Every row has a hidden score. In each pair, how much higher is the second row's than the first's? 15 means about the same, 30 much higher and 0 much lower. The score is a weighted sum of the row's numbers plus the product of two more (or one squared), each taken from its middle value.
[-4 27 -32 27 -29 40 -7 -26 -13 34 10 8 2 21 16 8]
[17 28 -55 32 -16 58 -45 -40 -3 -21 13 22 5 10 10 11] 14
[-10 16 -7 -13 -4 11 -48 -20 -23 -6 3 23 -46 -30 -39 -22]
[9 40 -26 19 6 25 -1 -7 3 11 2 33 -17 72 8 -18] 20
[-5 -8 -36 26 -22 -44 12 -12 34 8 -14 21 73 68 25 -11]
[36 30 -7 -3 -23 -19 -35 2 -38 23 13 -1 -34 -16 43 23] 18
[-5 -42 40 -63 -7 -6 52 10 -4 7 -6 -18 28 -27 4 -11]
[-12 -10 -36 5 -17 23 22 33 -4 12 4 -70 23 -26 -14 -15] 13
[-45 -39 34 -22 36 27 -22 18 0 -11 -30 -21 -48 -28 -24 -12]
[48 28 -27 48 -54 -8 -8 -33 6 21 26 16 20 19 3 -26] 18
[-49 -12 15 -43 28 57 -25 56 -1 17 -6 -56 -37 -92 9 43]
[-29 24 9 -25 16 12 41 14 3 1 29 -16 -44 -18 -25 -22] 8
[20 29 -38 -16 -5 14 -10 -41 -15 15 21 22 1 2 18 -13]
[13 29 5 -15 22 -5 -8 -6 -5 -9 16 2 14 -25 -11 -21] 14
[-10 -68 28 -18 -51 -16 -21 4 6 -38 -13 10 2 -37 -56 -30]
[54 37 -30 42 8 -8 16 -34 -4 31 -17 -18 21 45 8 21] 18
[19 26 -3 3 5 6 1 -2 2 40 20 -4 -24 36 -16 39]
[20 21 21 -2 9 23 5 5 -90 0 33 -78 -18 9 17 -21] 20
[4 54 -1 30 37 -9 -27 2 -49 26 27 -22 -20 33 24 -22]
[-25 41 -21 59 -25 9 30 -14 17 12 14 46 4 16 -41 -34] 7
[-72 8 -17 40 93 45 -38 42 -24 -2 -81 2 -5 17 -28 10]
[7 33 3 -22 -45 1 7 -5 -32 -27 19 35 14 2 12 -7] 7
[23 -39 12 -39 -28 -30 21 -24 42 23 16 18 40 -42 -31 -27]
[3 40 -21 12 -4 38 8 -39 -13 24 29 2 -6 26 -14 10] 12
[-1 53 -12 -50 -3 15 37 -56 2 29 43 33 -17 0 39 38]
[-1 40 25 46 61 -31 -4 -14 -31 5 -21 2 12 22 -3 -34] 22
[1 34 46 -10 -10 39 12 -36 -5 5 38 10 -33 27 -2 -33]
[-66 -58 11 24 27 -34 23 57 34 4 -62 -25 -7 7 -40 -31] 14
[-21 -16 16 4 22 -27 18 13 40 37 3 9 -16 14 -29 -4]
[46 4 28 -1 -4 -51 -3 -37 -22 29 20 39 24 35 16 -33] 21
[13 44 -1 18 -22 46 -11 -25 26 -8 46 9 15 11 0 -10]
[-74 -6 5 -1 64 34 33 -22 10 76 -7 -77 -95 -44 -74 3] 10
[-25 25 27 -17 19 53 30 -10 16 50 34 0 -56 0 -36 26]
[17 19 -11 -38 -5 -69 -31 -15 -34 25 21 40 13 11 31 -27] 20
[-30 14 -13 10 55 -40 -39 25 -36 31 -11 -32 10 -9 35 -20]
[2 -4 45 -21 16 -11 24 15 12 -7 -8 38 39 22 15 -43] 18
[-2 4 -3 4 -8 -4 -12 14 40 15 -17 30 31 -7 6 -25]
[42 -18 -47 -45 -5 -65 52 -16 -29 -39 9 5 36 -4 -4 -8] 13
[23 1 -30 7 -17 25 -28 -18 20 -15 25 47 11 2 4 31]
[70 5 -2 25 -45 -55 57 -46 -44 -19 36 9 -12 7 -47 -5] 17
[-22 -28 -11 22 -11 -25 14 -4 -14 48 -16 -39 -22 -13 2 16]
[-3 9 12 17 35 -20 32 -10 -6 20 -19 3 3 39 -27 -5] 19
[-35 9 16 -35 21 60 -23 29 -14 -40 -27 53 6 -20 2 -1]
[22 -10 -17 -15 -22 -52 19 -26 3 7 37 40 14 6 -50 -2] 14
[-22 5 18 27 27 -25 -63 2 0 11 -13 59 15 29 40 -37]
[-9 32 10 -18 -12 20 -9 3 3 24 33 23 -1 32 12 -27] 18
[-40 -68 70 33 40 -112 19 31 83 37 -81 8 7 -14 -34 -7]
[11 -7 18 -22 34 -38 -16 21 -9 -10 8 -5 -23 -51 -21 -24] 7
[13 17 -44 18 -53 3 7 -7 16 41 9 19 36 20 9 -15]
[39 41 -24 -1 14 -4 -55 2 7 -15 -6 44 4 -36 33 42] 16
[30 -56 -8 -98 -58 8 -19 15 -37 -37 28 -70 -30 -75 -5 -20]
[2 27 -8 49 14 -1 -73 -20 11 -6 42 26 5 48 -16 -47] 20
[-43 -12 52 -44 5 -21 -1 29 -23 -14 2 4 -32 -16 -17 10]
[17 20 -12 59 61 -57 -15 -8 -36 11 -30 -26 -53 -26 -39 -9] 14
[-18 32 -27 33 11 15 -12 -22 -29 20 42 13 -9 23 -11 -21]
[51 45 -11 17 -9 23 -11 -24 -4 10 48 14 4 -4 23 16] 19
[-34 11 6 27 33 -11 7 3 1 35 3 22 -9 54 2 15]
[-53 -86 -7 -9 -3 -3 27 64 71 -44 -51 -72 -1 -68 -60 14] 11
[16 20 -11 13 27 25 37 4 18 18 -1 -36 -34 -4 -24 29]
[-6 31 -10 61 -11 26 -43 7 35 -8 -40 32 41 18 22 10] 15
[25 31 -17 -1 -7 21 46 -23 18 -3 21 20 -20 30 -14 32]
[5 43 -24 13 29 29 -19 28 -11 -9 -20 53 47 33 20 12] 24
[-18 29 -15 8 12 5 -60 -6 33 51 -6 -1 -18 -48 17 36]
[-57 -76 83 55 -48 32 3 74 45 8 -76 -59 -23 -19 -9 22] 15
[27 14 -15 -1 -44 -14 -25 -30 26 -11 32 41 14 22 -11 -5]
[-20 8 -14 0 44 -13 1 -39 10 19 32 26 -10 39 1 -15] 15
[67 -5 7 14 -73 -19 7 -27 52 -26 21 29 59 42 31 -16]
[-39 -1 11 24 11 -4 -7 27 35 39 -26 -1 14 35 -6 -27] 15
[-53 -84 26 39 49 -65 26 25 25 4 -67 4 22 12 -88 -70]
[30 -5 -58 46 3 -57 -45 -29 44 -49 -5 85 24 23 17 3] 4
[29 6 16 9 -32 -5 -28 -30 20 -2 5 34 12 -38 1 8]
[-23 -17 58 9 -5 0 4 29 2 4 -10 -24 -15 4 46 5] 16
[-14 -5 6 5 6 26 6 17 19 -27 1 -11 -21 -18 -29 -11]
[44 -14 20 26 -48 -34 46 -1 52 5 26 47 30 46 -12 -1] 21
[19 8 60 3 -12 -20 -42 5 10 8 24 13 -3 -42 16 -13]
[18 27 -18 1 -23 -9 -20 -26 -24 15 0 28 2 34 26 -8] 16
[3 -7 9 36 -16 -7 -21 -39 31 15 -11 44 4 24 10 13]
[-50 -27 79 -28 108 -23 -82 11 -72 43 -24 -72 -127 -40 41 42] 16
[1 42 -3 28 8 -17 -15 26 -8 -8 -18 13 -17 -2 21 42]
[-5 -53 54 46 -49 -3 -12 47 -50 -33 -1 -55 -8 -9 18 1] 17
[24 -7 -24 16 -36 -3 -35 -6 60 -35 -26 20 6 20 21 21]
[16 32 -14 -3 -7 -28 37 -11 12 6 39 19 23 25 -17 -23] 18
[66 -10 20 25 11 -13 29 22 -20 -53 -35 -23 -30 18 15 40]
[24 15 2 33 16 -34 30 -23 5 -1 32 13 -25 15 -33 16] 15
[21 10 23 -1 -41 23 25 0 -50 -2 31 -41 12 13 64 -6]
[-7 5 -5 33 -1 3 -3 18 -18 -20 -14 35 28 23 -3 -20] 11
[50 24 -68 12 -41 48 -28 -22 7 -36 -19 26 71 17 49 17]
[47 29 -24 8 -24 18 -4 -13 0 10 28 20 -7 -17 15 62] 16
[-19 -14 21 -44 -39 19 15 10 -3 -28 54 -8 -19 36 14 7]
[24 8 -14 35 -58 8 1 -34 -16 6 50 33 8 16 -9 -9] 16
[-36 -17 -14 -18 27 -24 -51 -12 -12 13 -8 5 3 13 52 -6]
[22 3 19 -2 16 22 -14 -8 -24 -11 -4 -7 -38 -15 8 7] 18
[-21 -18 -2 -12 64 30 5 -8 -21 -40 -57 36 -37 -9 -19 22]
[-5 10 6 -18 0 -37 14 25 -23 -20 -29 35 -24 9 13 1] 15
[45 25 -21 6 -21 12 -9 -37 -7 -6 48 30 -15 22 2 -1]
[-21 23 -45 8 27 75 -31 -44 -9 -4 3 24 -8 2 -1 4] 8
[-32 -8 18 -1 11 -36 62 31 -3 12 -18 -36 -15 6 -7 -5]
[21 -17 -47 33 -17 4 5 -15 -3 -2 -14 -15 9 7 -29 -8] 19
[20 -1 -15 -29 16 64 10 40 -9 -42 -40 -14 -29 -24 5 42]
[23 -10 -34 1 -17 34 -21 -37 27 -9 9 27 23 20 42 24] 14
[-24 -9 -39 -16 -19 36 24 7 -18 -24 11 -41 28 20 -4 -42]
[-3 -10 30 37 5 -32 -8 -7 20 29 -21 59 57 42 -12 -20] 19
[9 9 1 -7 41 28 -20 -13 -13 -36 0 -9 4 18 36 13]
[-10 -64 31 -33 -28 -68 69 -41 35 -1 7 4 35 4 -47 -20] 13
[36 23 4 37 15 18 5 4 -16 -12 10 -19 -26 -15 48 30]
[-50 -10 59 1 127 29 -45 76 -99 -31 -98 -27 -29 -72 45 57] 25
[1 37 -16 52 -28 -36 -30 -1 1 6 -14 16 64 22 41 -28]
[-41 22 -30 10 -19 0 83 14 38 21 22 17 -30 78 -57 18] 18
[10 -64 20 -21 -66 -61 3 -22 11 -26 20 28 39 -5 -64 -64]
[-5 23 2 3 34 43 -38 -46 12 10 22 16 29 -18 21 3] 10
[-10 -31 15 -5 46 -13 2 35 -40 -32 -27 -46 12 -15 -5 -8]
[-30 34 -13 -2 34 41 41 28 3 -15 -16 -31 -42 26 -23 31] 7
[37 47 12 -8 14 -8 23 -27 -8 17 44 19 -15 29 25 -7]
[-14 -4 -48 -42 -45 16 -62 -30 13 -15 37 27 -5 -47 -17 -3] 8
[47 -19 36 3 39 -115 -10 -32 34 12 47 15 4 18 18 -25]
[-38 -32 0 45 10 -22 -28 -8 10 50 -31 19 10 51 -5 -8] 15
[19 17 -45 -18 -6 33 -9 -12 -22 4 10 -14 -19 -17 55 33]
[-49 17 -5 -76 29 33 70 24 36 -19 10 -8 -43 33 -11 49] 9
[35 39 -20 29 -38 11 4 -38 18 44 9 23 12 21 0 13]
[8 15 -72 -28 -77 -3 -63 -30 61 -4 55 -1 67 24 4 -16] 11
[0 42 -29 56 32 13 39 -10 16 48 -1 -1 -51 4 -23 22]
[8 7 -41 54 -37 -31 -33 -15 29 -7 -14 24 46 7 -6 -25] 13
[8 10 -18 20 -17 -21 -5 -6 -3 -21 -24 22 24 4 15 -8]
[-9 -42 86 17 -22 -22 -19 3 -27 -7 11 -25 8 5 23 -45] 22
[-20 -7 8 64 98 7 -9 -23 -17 10 -20 -49 -63 -32 -32 -27]
[16 -36 -12 -6 -20 -12 14 -10 -43 -12 -4 -26 23 -41 -14 -30] 20
[-21 -13 -47 14 -46 10 -53 36 62 -41 17 -6 -16 -10 -11 -2]
[24 30 1 2 -13 13 -6 -27 4 -1 26 33 -15 29 0 -15] 21
[-25 -76 1 1 8 6 -29 45 44 -43 -41 -28 -21 -55 -40 -5]
[-33 38 -53 -16 -34 42 -6 -1 39 -2 13 21 23 32 30 -13] 10
[9 -10 0 44 -10 -31 -38 -75 27 21 -13 23 -28 -2 8 8]
[6 -54 11 4 25 -7 -48 -10 1 -2 -75 -11 100 -23 1 -15] 28
[23 23 -39 -3 22 -61 36 -39 3 7 -10 34 47 41 9 0]
[3 36 -11 17 18 20 7 -47 -61 14 39 27 -28 20 -2 -38] 18
[-7 50 0 -80 -15 1 -1 -14 -36 27 33 31 -66 -20 31 25]
[-17 5 1 -16 -6 13 33 29 -27 8 6 -5 7 2 -5 0] 21
[-3 6 -12 8 -38 -33 40 -15 -14 2 -2 33 -1 -3 -79 -43]
[-2 -70 22 17 16 17 -61 56 15 0 -57 -90 -33 -55 -35 8] 15
[-7 2 12 77 46 -45 -49 -5 26 57 -21 -4 -8 64 25 -2]
[-9 24 -2 -46 -3 15 47 -35 -39 28 44 6 -31 9 51 13] 11
[4 -34 36 -7 -13 -62 22 -7 -27 18 -4 2 13 -3 -37 -39]
[-23 -22 50 13 -7 1 -4 9 23 -7 9 -43 -7 19 6 -9] 9
[-15 31 51 12 15 42 -1 11 -25 -24 -4 26 36 50 38 -2]
[-4 36 -7 31 29 40 15 -6 21 -4 -1 42 -33 21 -14 -8] 12
[19 2 11 24 7 30 -26 1 -9 -29 0 27 28 31 -5 19]
[1 30 18 -30 -19 28 3 11 18 -21 32 6 -24 -23 10 8] 6
[4 -3 -20 46 31 -23 -26 36 6 16 -35 1 5 -19 16 11]
[32 18 -52 -28 -39 19 -39 -21 -50 23 15 23 -35 -53 6 -2] 12
[10 -48 -2 -1 16 2 -32 44 3 -24 -77 20 60 -12 19 8]
[-40 -37 -7 5 63 7 -50 57 55 1 -111 -47 -16 -106 -20 25] 12
[-32 8 -18 15 28 15 -36 -24 -24 9 -2 -11 -49 -33 -20 24]
[-1 15 15 14 -60 30 3 -22 38 19 49 17 0 14 -21 -7] 19
[36 -18 16 27 -89 7 -23 -55 35 12 46 27 -28 -14 -42 30]
[4 -24 28 -32 21 -20 -31 55 -16 -17 18 -30 -4 -51 23 -16] 20
[-29 -31 3 -11 -12 3 -45 26 57 -24 -35 -22 -34 -16 43 38]
[-18 -14 7 9 35 14 -37 22 45 -1 -44 42 23 26 -16 -8] 27
[2 -63 8 21 -81 -48 60 -3 -4 15 0 -3 36 -6 -22 -44]
[14 -18 -14 -56 40 -36 24 27 -4 -21 7 -7 9 -41 -24 13] 14
[-4 25 -13 -2 10 -14 -20 -34 -44 2 28 30 -21 -16 5 30]
[11 38 14 11 -11 -22 5 -3 15 24 19 10 6 27 37 -13] 19
[-38 6 -27 64 44 16 -46 48 53 27 -87 21 65 19 37 20]
[-28 25 65 5 -49 46 72 17 -6 13 38 8 25 54 -5 -6] 11
[44 -1 1 26 -42 -35 31 -25 -20 6 10 5 -7 2 4 0]
[-12 26 -6 10 -27 64 -38 62 60 3 -24 3 -13 -61 -33 35] 16
[34 -70 -29 -46 -47 -43 15 -11 69 -28 -8 22 39 17 -15 15]
[-42 -24 48 -24 -33 -16 31 57 -6 -1 -13 -30 -37 -12 3 10] 11
[-2 -37 23 20 7 -18 17 38 38 -58 -37 17 76 -1 5 5]
[-55 -90 15 -73 -38 36 25 99 7 -38 -42 -42 41 -63 35 -10] 17
[-48 -45 -35 -24 -20 -5 -18 84 42 -39 -53 -46 -14 -54 8 59]
[75 28 21 10 -11 -31 48 4 13 -24 32 -28 5 -17 36 15] 6
[10 30 -74 -16 1 24 -14 3 -22 5 0 -6 14 -7 29 16]
[52 0 29 11 4 -46 -4 -10 -42 -17 -22 67 30 38 5 -46] 24
[-8 33 -22 -8 55 37 -18 0 -17 40 5 -47 -62 -63 -3 22]
[-36 31 -15 51 38 7 15 -38 32 41 -3 14 -10 32 -65 -24] 15
[-27 39 -15 -6 4 35 -4 -40 -5 13 25 11 -58 -2 11 26]
[-36 -37 16 -21 37 -36 -38 81 53 22 -53 -78 4 -64 11 5] 28
[42 43 -26 -8 -11 -38 18 -14 2 4 40 -10 -37 -29 11 8]
[32 22 -13 -19 -33 -12 20 -23 -52 8 18 5 -19 2 22 -38] 27
[4 35 -41 16 9 2 3 -15 -15 55 35 39 -18 10 23 -19]
[15 -19 2 -17 5 -26 3 21 -13 -25 -19 -3 11 -61 7 23] 15
[29 -13 -17 -56 -53 18 16 -57 27 -40 34 55 13 18 -16 3]
[4 -26 45 -64 -46 9 65 48 -12 20 44 -72 13 -67 3 -5] 15
[-55 7 19 -58 -7 39 18 -3 -23 17 46 3 -18 15 -26 -33]
[11 0 52 -6 5 11 16 4 -45 0 8 -15 33 -36 -9 -24] 19
[23 38 5 -4 -25 6 -13 -29 -57 -9 14 -25 17 -13 23 6]
[-122 -53 26 -60 60 47 -13 63 -3 7 -70 -9 -42 -48 -39 20] 24
[24 19 13 -15 -11 -32 43 -42 -25 5 15 -7 12 11 -32 -17]
[-46 11 54 -4 17 11 36 45 24 19 7 8 -70 17 -45 15] 10
[2 24 27 10 47 -20 14 7 -18 30 -19 -14 -2 -22 43 27]
[15 34 -11 8 9 -1 -62 -12 -12 22 19 -28 -67 -11 -14 30] 10
[-48 17 -61 26 -13 19 30 -4 24 10 2 -7 4 40 -31 7]
[3 16 -20 -6 -15 -24 24 -58 -10 -18 25 26 -6 14 -19 -21] 17
[-69 -19 8 11 29 -15 12 -1 -4 37 -46 -5 -7 44 -18 -22]
[-4 -6 4 33 19 -45 -24 4 16 14 -11 28 -7 38 9 -15] 17
[19 -36 -19 0 -69 11 -18 -14 7 -38 -19 19 -1 1 -25 -4]
[1 16 -16 42 29 23 42 -2 19 25 -14 -18 5 8 -52 -4] 17
[-43 37 -28 -31 11 16 -1 -27 -15 43 38 21 -30 56 48 32]
[12 13 26 5 14 8 -14 -26 5 28 3 15 -17 12 -2 -14] 23
[57 22 -33 -2 6 -51 37 -70 -22 -10 61 -12 -26 35 24 -7]
[-4 22 30 -5 10 21 -12 -39 -13 14 23 30 -12 23 -2 14] 15
[-12 1 -31 -10 9 65 -6 17 7 -7 -31 -6 52 -2 19 28]
[-4 13 -37 -15 -14 -10 17 -44 -14 -2 -20 43 54 18 12 -33] 9
[6 18 -15 3 -9 -15 34 -47 46 40 41 39 39 25 -51 -28]
[-12 -16 55 25 9 8 -18 56 -2 -19 -29 -71 -73 -79 -2 56] 5
[-43 -108 50 -33 2 -18 36 80 -25 -37 -65 -53 43 -35 -10 -12]
[26 33 -52 -56 -31 59 -70 -52 -27 -31 56 2 -40 -55 13 10] 4
[-16 1 9 47 25 -19 6 17 18 -6 -35 -2 -8 16 -20 -10]
[-2 16 15 55 -18 24 -19 13 -1 -22 6 -12 -33 4 -34 14] 12
[-1 20 29 22 13 -24 78 -16 15 18 9 2 -4 36 -29 -6]
[4 21 5 16 -38 3 34 -55 -34 9 35 37 10 34 2 -17] 15
[29 -5 16 47 -31 -2 9 -36 26 3 30 21 -22 21 -3 4]
[-56 -76 4 -53 42 -23 -24 83 19 -48 -67 -32 15 -43 -25 -10] 23
[-17 3 -14 35 -13 -15 10 -2 69 21 -10 -1 6 23 -21 -18]
[16 -36 -50 0 28 -4 -73 -30 0 -34 -35 10 39 -29 -8 13] 19
[3 3 10 19 -9 33 29 -9 -30 -18 19 -8 -30 19 -24 13]
[21 12 -59 14 -16 22 18 -30 33 23 0 14 18 9 34 14] 12
[20 34 15 3 -15 28 58 -10 -7 -16 8 2 -13 5 21 -1]
[27 10 -20 8 15 -24 24 -3 19 3 28 24 22 21 -52 -9] 19
[-38 2 15 18 13 5 13 -16 5 40 -3 -19 -61 -28 -44 3]
[12 13 13 -30 21 44 -2 -3 -63 -6 27 -69 -21 -25 32 -11] 23
[-18 0 39 -127 -64 32 55 41 -46 -10 56 -42 -10 -49 29 26]
[-20 -53 4 -2 41 -121 -5 27 -1 -25 -67 37 63 -26 -38 -37] 26
[16 -40 -12 -40 28 -42 9 -5 -45 -24 -1 1 1 -21 -21 21]
[5 -35 23 18 -10 -19 -17 -7 -16 -32 -34 -19 -4 -38 -23 -16] 11
[-16 -23 -29 -1 -7 -6 -38 16 -4 -46 29 -56 -6 11 -7 -12]
[26 24 -9 4 18 2 1 -19 13 25 39 36 -8 49 7 -4] 22
[27 28 -32 -36 40 -13 7 -8 5 16 3 17 48 -7 -47 -26]
[48 13 2 -26 -36 54 -52 -18 27 -28 57 -6 -8 10 -5 -11] 10
[-11 -33 8 9 0 3 27 3 -7 -3 -69 2 25 -20 -19 14]
[-19 15 26 21 19 14 37 -6 -30 -14 9 -12 -58 32 -19 16] 10
[-13 24 29 -2 -1 29 12 -8 -19 39 23 -37 -24 27 66 7]
[-17 -5 -18 6 21 1 -37 -18 45 3 -47 29 43 0 -5 8] 15
[-26 -27 3 -4 0 11 -26 8 12 -14 2 -10 -16 -20 14 1]
[26 -17 -7 -23 -43 -17 -83 -45 19 27 23 40 -15 -114 -3 47] 15
[1 7 -21 12 -6 11 -23 -19 45 23 -12 18 42 40 41 15]
[-10 4 14 -37 -22 69 17 -9 -40 -3 -23 -7 37 -2 34 -15] 19
[-32 -6 34 -23 -31 32 11 14 35 14 6 23 -15 22 30 19]
[-10 21 -36 67 45 -59 -36 -42 24 65 2 62 2 48 15 10] 13
[21 4 8 -8 -55 15 17 -15 -39 -10 12 4 -37 -4 -6 40]
[-17 -55 -10 13 7 -4 -55 64 27 19 -62 -76 17 -91 40 16] 22
[-33 2 18 26 45 -10 11 43 38 -4 -17 -29 2 25 -29 -21]
[6 -13 -17 -31 33 5 -23 27 9 18 -32 -20 18 -20 -2 16] 22
[-4 -28 31 0 16 7 75 13 -21 -23 -2 25 5 19 37 31]
[-14 -35 -23 41 2 -5 -83 38 32 -22 -68 -4 32 46 50 -17] 16
[16 27 27 7 -23 11 31 -18 -19 38 24 23 14 1 -20 -20]
[54 -30 -40 -18 -8 -27 22 -15 -83 -32 26 -50 -30 -13 23 7] 14
[-21 30 44 66 100 9 -35 20 2 34 -28 -92 -34 -46 14 14]
[-2 38 11 -29 36 1 -6 -1 -16 -12 31 -2 -27 20 5 -11] 15
[26 65 -28 4 10 -2 -8 8 -26 -17 36 -6 -41 16 -12 19]
[-1 48 -23 -4 20 16 1 -14 -30 12 -16 33 -15 -5 5 11] 20
[-16 42 7 -34 31 66 -28 -12 -21 -3 2 -30 -85 -9 -10 46]
[30 14 14 68 -58 16 -41 -26 71 -3 27 15 -1 22 7 14] 18
[-7 33 -99 -4 -70 6 -40 -13 40 10 17 7 -7 -6 6 1]
[-34 1 5 28 1 -7 22 17 -3 11 -15 -27 -9 28 -5 -4] 20
[-29 -8 6 12 13 27 34 29 1 2 -48 -15 -20 -4 -28 35]
[34 -15 30 -9 9 -51 35 -29 -8 -21 14 34 17 21 -33 -48] 19
[24 36 -18 13 0 6 -15 -18 -38 10 12 20 -28 47 27 0]
[-74 -92 36 -23 22 -3 41 54 -28 28 -52 -33 21 -39 6 9] 18
[10 20 8 0 -22 25 12 -7 -6 -13 30 17 -55 1 -28 18]
[12 -29 -23 0 -30 -19 22 15 40 14 -17 13 54 5 -3 -15] 23
[51 10 43 26 14 -49 -7 -22 -52 -17 -5 45 24 19 6 -29]
[2 12 -32 -15 0 -19 -13 19 28 27 -23 41 27 -20 23 53] 15
[-11 -24 13 53 33 -27 24 -17 31 -11 -29 17 49 67 -28 -32]
[15 24 -23 35 -22 26 -5 -61 10 27 24 10 16 24 -30 -22] 14
[10 17 1 -18 -73 32 14 -45 -2 18 38 -15 2 -1 11 11]
[-40 36 1 44 32 8 15 31 1 13 -10 -11 -26 15 -61 -29] 16
[-7 29 -33 -17 -17 8 -22 -5 -36 -25 33 -12 11 7 -14 12]
[18 12 15 47 32 -30 19 -20 26 12 2 -29 6 -8 -17 -37] 16
[-34 -98 99 -31 62 -39 -4 18 -35 23 -46 -18 -1 -49 3 -44]
[45 -28 -19 -34 -35 -16 -80 23 66 -15 -4 10 39 -106 8 -16] 9
[63 3 11 48 3 -17 -41 -2 -19 -32 4 0 -16 -13 23 27]
[-4 -26 37 -33 63 48 -52 40 -7 -64 -30 11 -14 -10 45 50] 18
[17 52 -24 15 33 35 -19 2 -11 -33 6 -29 -62 -37 8 46]
[-56 42 -11 -16 -3 39 18 -3 7 -3 24 6 -43 22 -16 -5] 17
[42 35 7 -12 11 -26 -7 -24 -6 22 26 68 5 11 -22 -11]
[28 -20 -20 -35 -22 -24 -32 -45 -21 -15 13 -2 9 -41 20 -6] 9
[-7 31 -38 11 -16 6 -42 -21 -7 -20 -8 31 24 22 -13 -19]
[47 -20 1 -69 -25 33 -6 -24 -125 -24 37 -64 7 -84 36 -6] 28
[-31 7 10 35 28 18 -18 -11 77 30 -15 -12 2 27 -32 -16]
[23 21 -10 35 11 -31 7 -2 -7 62 2 5 -38 -23 24 11] 17
[-15 -1 -42 7 -13 23 4 -10 -53 11 -5 -39 -19 -27 16 -14]
[15 7 16 7 12 27 3 -19 22 -8 -12 59 36 11 -10 -24] 22
[40 41 12 48 12 -43 -25 21 -4 12 11 17 3 26 15 18]
[44 27 -1 -15 18 -23 -11 -28 7 -2 8 26 -14 44 19 -7] 13
[-21 -36 32 26 -20 -10 32 17 -5 -17 -4 -30 20 -6 -8 10]
[-9 -82 84 21 10 -37 -24 67 -9 -22 -41 -56 -15 -56 12 -12] 19
[13 43 25 29 -18 65 27 -47 -19 28 14 -19 13 39 9 -13]
[63 8 -36 -36 -4 6 40 -19 -21 -17 -21 18 28 10 14 44] 12
[-43 -19 -13 -32 24 -34 64 48 -18 -1 -20 -15 42 -2 -42 -9]
[-14 -2 -6 -49 -9 47 40 32 -19 17 25 -23 33 6 44 10] 14
[-53 -21 27 3 20 -10 -14 -2 -32 31 5 -42 -11 -29 40 9]
[6 8 -50 -57 26 24 -30 -49 -29 11 25 0 -15 -21 8 12] 21
[32 17 -35 -6 15 -12 6 -25 7 -19 6 54 37 22 24 11]
[13 -40 74 -35 -10 -66 30 18 28 0 36 38 13 13 -44 -5] 15
[18 48 12 35 -7 -20 -43 13 1 -16 -17 101 48 22 43 -6]
[32 8 -46 35 -54 -36 -9 27 41 0 -13 -18 40 6 13 -11] 15
[47 -57 28 -36 1 -41 38 -2 21 -13 -11 -29 8 -64 -35 0]
[22 -11 -55 13 -19 -10 30 23 51 1 6 -25 33 -12 -5 40] 20
[2 28 8 -23 36 40 -31 -7 8 22 10 10 0 -7 -7 1]
[47 -4 -3 12 -7 -6 51 -50 -12 23 30 2 23 38 -1 -29] 21
[7 -20 22 29 -26 -84 55 -19 35 7 -15 22 28 35 -22 -9]
[10 18 -25 12 -7 16 23 -21 36 9 14 22 6 20 -11 18] 15
[-31 -33 -18 -37 -49 -52 -40 63 42 -17 -31 17 63 -42 45 -5]
[10 35 11 -30 0 9 32 -21 -7 -8 45 -2 -22 40 12 -13] 10
